In the rows, zero is written as 128.
Where one turn sends some rows of the set: a few examples, then the rows asked:
pona: [132 134 125 141  94 129 108 146 129 164 142 104 125 102  85]
zeve: [121 146 106 111 120  95 138 141 111 131 169 169 127  86  99]
Pigir: [ 92 150 141 128 114 143 134 122 132 131 162 149 151 127 108]
faki: [ 97 164 125 150 111 144 105 126 127 134 157 132 129 121 116]
fovid: [125 124 130 124 120 113 134 146 167 137 133  82 135  76 104]
lomeb: [154 114 117  93 140 125 110 158 116 113 123 134 123 115 126]
pur: [121 154 139 149 137 101 111 144 161 126 137 112  99 107  71]
Nat: [124 129 126 127 134  99 132 158 107 104 122 120 158 139  74]
Suger: [157 126 125 123 123 122 119 126  88 140 150 124 107  99  90]
lipir: [ 93 144 143 108 143 105 131 114 121 116 132 123  94 131 126]
kipug: [160 166 119 126 118 107 144 148 100 141 116 114 116 104 108]
lun: [137 129 115 152 123 104 125 177 157 108 148 138 118 120  86]
zugeg: [ 95 114 129 125 132 131 137 129 134 126 141 131 175 137  97]
malob: [ 96 133 129 123 128 137 107 109 148 142 139 125 166 103  97]
pesu: [ 89 167 128 147 140  99 118 131 147 134 142 131 114  95  66]
ganup: [146 140 140 135 124 124 149 126  78 131 137 109 122 110 103]
Sabi: [118 137  91 146 125 118 170 162 123 130 113 132 109 102 108]
tipo: [124 128 117 144 134 106 134 121 145 104 103 146 116  71 119]
Gitu: [115 153 119 116 113  68 114 132 134 118 147 145 146  81 123]
fal: [137 125 105 145 132 132 134 181 156 132 148 139 132  90  88]
Kav: [103 126 132 113 153 133 128 146 159 123 133 109 174 100  98]
Buto: [115 172 120 119 116  91 120 132 109 109 159 117 128  72 118]
nit: [113 155 146 131 136  94 122 168 130 123 150  89 132 102  69]
bezu: [122 156  95 122 118 116 159 171 119 133 107 110 127  95 125]
laver: [122 119 128 108 120 109 126 149 122 155 161 118 116 142  73]
mimob: [ 91 124 124 106 106 134 136 123 148 133 158 147 123 133 115]
kanoz: [129 133 137 112 160 135 129 164 134  93 139 148 152 115  87]
luvu: [ 96 121 128 120 156  80 119 134 134 120 133 134 107 126 132]
nosot: [113 142 121 128 124 170 122 116 121 105 133 139 124 111  93]
nikul: [102 145 110 167 103 111 139 171 129 120 148 135 137 121  91]
biki: [116 160 104  95 135 121 142 154 126 171 124 134 110  89 100]
verub: [135 166 105 128 101  85 154 148 121 126 134 123 117  91 126]
Miz: [100 127 107  99 127 117 145 137 127  92 107 122 136 119  75]
kap: [123 132 153 134 133 123 126 112 123 146  90 133 126 102 126]
soku: [132 142 143 125 161 114 173 143 109 137 147 136 113  93  83]
kefel: [125 134 141 105 147 122 140 159 128 116 121 127 175 122  78]
musi: [139 130 170 140 141 116 151 120 107 133 152 121 123 116 111]
rikuf: [ 97 130 126 104 119  98 136 148 131 123 117 144 136 129 151]
Ker: [119 117 116 149 151 108 114 129 139 135 101 151 113 103 126]
tasol: [111 133 132 110 113 122 134 123 168 149 127 116 155  74  97]
nal: [136 131 160 112 150 105 113 144 128 103 139 134 146  86 135]
gufeb: [145 179 139 127 124  99 145 141 101 117 157 115 111 101 120]
Geg: [114 131 135 111 134 117 125 114 160 139 101 124 131  80  74]
Risok: [100 172 115 105 142  87 122 151 124 113 155 115 105  85 107]
guf: [115 121 124  92 122 136 131 127 155 103 151 102 121  80 102]
vafo: [129 132 118 133 105 109 104 148 144 146 144 123 101 144  85]
donan: [127 155 112 117 135 128 137 172 131 155  93 126 132 116 125]
geti: [144 107 136 118 164 112 101 145 128 130 135 130 114 108 129]

malob goes to gufeb
guf goes to zeve
laver goes to lomeb
Now find these:
faki goes to musi
luvu goes to vafo
mimob goes to Suger
kap goes to nit
bezu goes to tasol

